Small tables with named rows and columns. After each table, cells are looked up by row and column.

Vezu =
,Tek,Tefida,Biti,Tik,Linota,Doz,Kisil,Pumi,Zopifit
Mak,0.1,-0.4,-0.4,0.1,-0.3,-0.1,-0.4,0.1,-0.6
Sok,0.7,0.2,-0.3,-0.1,0.4,0.2,0.1,-0.3,0.0
Tam,-0.5,0.0,0.3,0.1,-0.4,-0.3,0.2,0.1,0.3
Rov,-0.8,-0.2,0.1,-0.6,0.3,0.1,-0.3,-0.2,0.0
Bobe,-0.5,0.0,0.3,0.1,-0.4,-0.3,0.1,0.1,0.3
Pip,0.4,0.0,-0.1,0.3,0.0,0.3,-0.3,-0.2,0.5
Keve,0.7,0.2,-0.3,-0.1,0.4,0.2,0.1,-0.3,-0.1

Pumi of Keve is -0.3
Linota of Keve is 0.4
Pumi of Bobe is 0.1
Zopifit of Mak is -0.6
Doz of Mak is -0.1
Kisil of Bobe is 0.1
Tik of Sok is -0.1
Kisil of Keve is 0.1
Kisil of Rov is -0.3
Tik of Pip is 0.3
Tek of Sok is 0.7
Pumi of Tam is 0.1
Pumi of Mak is 0.1
Tefida of Rov is -0.2
Linota of Bobe is -0.4

Beve:
         Tes  Zug  Kamika  Det  Seg  Vos  Tiz  Madaluk
Femu     -14   14     -23  -35   17  -34   57       -3
Rad       29  -22      -6  -30   39  -69    1       28
Kon      -14  -13      -3   35  -31   36   -5      -26
Pim      -31   50       3  -32  -24   48  -11       -6
Sivar     18  -11      26   16  -10   20  -77       14
Fadufez    6   32      11  -59   11   -4  -41       32
Rafego    13   -2      14   -5   11  -13  -33       16
Nad       28  -48       2   23    5  -25  -30        8

Rad, Tiz: 1
Fadufez, Seg: 11
Rafego, Kamika: 14
Rafego, Det: -5
Nad, Kamika: 2
Pim, Tiz: -11
Fadufez, Zug: 32

Table Bisifa
         Ven  Nur  Nobi  Los  Kur  Mon  Kubane  Kozi  Buvo
Zoko     187   53    81  142  212    9     203   162    72
Biz      187   53   177  151   84    9     116   162   136
Vuz       79   70    81  132   16  176       5    99    72
Misad    187   53    81  142  212    9     203   162    72
Leru     187   53    81  142  212    9     203   162    72
Bokup    187   53    81  142  212    9     203   162    72
Nas      187   53   182  148   77    9     102   162   147
Fudus     24   77    20   37  212   68     203   111    62
Tafali   187   53   171  152   92    9     115   162   137
Musa     187   53    81  142  212    9     203   162    72
Beliru   187   53    81  142  212    9     203   162    72
Pegaru   187   53    81  142  212    9     203   162    72
Kal      187   53   166  146   85    9     120   162   133
Sikoroz   42   81    27   59  212   61     203   116    61

What is the Nobi of Sikoroz in Bisifa? 27
What is the Buvo of Vuz in Bisifa? 72
What is the Los of Vuz in Bisifa? 132
What is the Mon of Vuz in Bisifa? 176
What is the Nobi of Leru in Bisifa? 81
What is the Kubane of Zoko in Bisifa? 203
What is the Mon of Tafali in Bisifa? 9
What is the Los of Zoko in Bisifa? 142
What is the Buvo of Kal in Bisifa? 133
What is the Los of Biz in Bisifa? 151
What is the Nobi of Musa in Bisifa? 81
What is the Kubane of Fudus in Bisifa? 203
What is the Kubane of Musa in Bisifa? 203

Table Luv
	Zod	Rom
Tagug	88	139
Zes	197	163
Puv	78	112
Vit	200	175
Divem	55	22
Zizon	53	52
Tefi	201	178
Redimil	188	218
Tokotos	182	169
Zenov	58	86
Tagiz	182	215
Foru	29	31

What is the Rom of Tagug in Luv? 139
What is the Rom of Zes in Luv? 163
What is the Zod of Zes in Luv? 197
What is the Zod of Zizon in Luv? 53
What is the Zod of Tagiz in Luv? 182
What is the Rom of Vit in Luv? 175
What is the Rom of Zizon in Luv? 52
What is the Rom of Foru in Luv? 31
What is the Rom of Tokotos in Luv? 169
What is the Zod of Divem in Luv? 55
What is the Zod of Puv in Luv? 78
What is the Rom of Divem in Luv? 22
What is the Zod of Tagug in Luv? 88

Toturev
|  | Dumotif | Tok | Kofinir | Pof | Pofen | Mer | Varoge | Lak | Mosorat | Bagabab |
|---|---|---|---|---|---|---|---|---|---|---|
| Bim | 544 | 556 | 503 | 464 | 575 | 614 | 518 | 548 | 612 | 573 |
| Nosu | 535 | 536 | 528 | 524 | 536 | 540 | 531 | 532 | 541 | 537 |
| Lov | 507 | 515 | 520 | 466 | 601 | 544 | 489 | 491 | 610 | 555 |
| Ren | 548 | 558 | 499 | 459 | 584 | 623 | 518 | 548 | 620 | 577 |
| Sepel | 564 | 589 | 457 | 369 | 638 | 730 | 496 | 562 | 726 | 632 |
| Gugelis | 432 | 839 | 374 | 682 | 389 | 196 | 839 | 179 | 550 | 934 |
| Vekeraf | 533 | 534 | 530 | 527 | 534 | 539 | 529 | 532 | 538 | 535 |
| Keki | 568 | 589 | 455 | 364 | 640 | 733 | 496 | 564 | 729 | 632 |
| Moma | 517 | 583 | 508 | 557 | 511 | 478 | 581 | 478 | 535 | 599 |
| Duno | 545 | 555 | 502 | 469 | 576 | 610 | 519 | 544 | 608 | 571 |

Ren, Mosorat: 620
Sepel, Bagabab: 632
Gugelis, Mosorat: 550
Ren, Pofen: 584
Sepel, Varoge: 496
Nosu, Dumotif: 535
Nosu, Mosorat: 541
Moma, Pofen: 511
Nosu, Lak: 532
Nosu, Kofinir: 528
Moma, Bagabab: 599
Gugelis, Kofinir: 374
Lov, Kofinir: 520
Ren, Dumotif: 548
Sepel, Pofen: 638
Vekeraf, Kofinir: 530
Duno, Bagabab: 571
Duno, Tok: 555

